In the data rows, the value 128 means zero.
What is the hidden score of each row? Scores go from 0 to 15, and 7 is about the middle.
[124, 78, 116, 113, 125, 119, 141, 134] >> 2
[109, 127, 147, 110, 109, 149, 87, 130] >> 7
[112, 110, 144, 150, 121, 154, 124, 103] >> 4
[106, 144, 138, 114, 112, 137, 93, 133] >> 10
[101, 111, 137, 158, 105, 162, 122, 100] >> 10
[151, 92, 111, 83, 103, 118, 136, 177] >> 8
[144, 102, 109, 117, 123, 116, 140, 156] >> 7
[124, 91, 114, 136, 133, 118, 155, 143] >> 3
[162, 148, 160, 106, 127, 127, 90, 134] >> 3
[144, 107, 98, 113, 127, 119, 132, 183] >> 10
[148, 117, 138, 133, 123, 157, 120, 132] >> 7
[121, 149, 95, 142, 126, 101, 136, 126] >> 15
[127, 118, 113, 133, 142, 71, 149, 144] >> 0
[169, 150, 145, 133, 149, 148, 120, 132] >> 6
[121, 122, 122, 151, 143, 125, 142, 99] >> 5
[134, 93, 155, 85, 92, 129, 103, 102] >> 2
[126, 111, 150, 120, 126, 141, 89, 89] >> 1
[136, 139, 130, 147, 113, 140, 143, 108] >> 13
[117, 110, 141, 145, 124, 145, 135, 116] >> 4
[116, 126, 135, 154, 171, 122, 130, 99] >> 0
[127, 133, 120, 147, 150, 130, 124, 93] >> 7
[102, 139, 137, 95, 133, 151, 100, 114] >> 9
[117, 124, 125, 154, 150, 128, 140, 119] >> 4
[136, 179, 159, 98, 132, 159, 96, 130] >> 11
[131, 110, 128, 135, 119, 118, 125, 113] >> 5
[131, 145, 156, 127, 146, 105, 147, 148] >> 0
[124, 145, 130, 147, 155, 96, 143, 118] >> 2
[148, 139, 157, 103, 129, 116, 127, 169] >> 0
[118, 160, 156, 95, 111, 113, 160, 165] >> 7
[136, 105, 120, 79, 121, 112, 142, 171] >> 5
[132, 182, 140, 111, 149, 153, 111, 134] >> 13
[118, 161, 104, 165, 176, 125, 150, 104] >> 11
[106, 146, 125, 106, 153, 131, 91, 137] >> 6
[161, 130, 138, 115, 115, 128, 118, 140] >> 8
[153, 140, 159, 91, 124, 105, 128, 154] >> 0
[127, 141, 119, 132, 138, 108, 137, 121] >> 8
[124, 138, 111, 170, 146, 117, 134, 111] >> 9
[125, 104, 136, 165, 110, 152, 152, 105] >> 8
[134, 115, 100, 94, 117, 131, 147, 177] >> 14
[132, 95, 133, 153, 112, 122, 113, 69] >> 3
[117, 142, 147, 147, 119, 139, 91, 134] >> 6
[108, 158, 146, 104, 123, 137, 85, 151] >> 8
[143, 131, 153, 108, 106, 123, 122, 136] >> 5
[147, 111, 152, 83, 93, 123, 119, 150] >> 4
[106, 136, 117, 133, 137, 127, 159, 114] >> 10
[111, 124, 106, 157, 142, 146, 157, 88] >> 13
[108, 85, 168, 126, 117, 135, 128, 140] >> 0
[179, 141, 131, 147, 129, 137, 115, 102] >> 10
[144, 174, 110, 157, 148, 138, 112, 122] >> 15
[142, 79, 115, 87, 107, 114, 145, 150] >> 5
[122, 106, 144, 153, 112, 163, 88, 92] >> 6
[61, 107, 92, 143, 131, 111, 142, 123] >> 9
[89, 88, 99, 151, 147, 104, 156, 120] >> 2
[121, 124, 94, 116, 125, 137, 153, 148] >> 15
[140, 161, 146, 102, 114, 130, 131, 136] >> 12
[123, 126, 116, 140, 147, 121, 137, 124] >> 6
[130, 158, 116, 138, 144, 121, 148, 125] >> 12
[86, 107, 132, 158, 105, 146, 138, 126] >> 8
[166, 123, 137, 124, 109, 113, 105, 130] >> 6
[100, 119, 81, 137, 142, 117, 143, 146] >> 13
[136, 111, 87, 116, 141, 128, 146, 149] >> 12
[99, 121, 113, 116, 144, 133, 189, 115] >> 9
[118, 140, 145, 137, 127, 149, 91, 145] >> 6
[111, 131, 149, 116, 120, 139, 94, 133] >> 4
[119, 127, 128, 123, 121, 113, 131, 130] >> 7
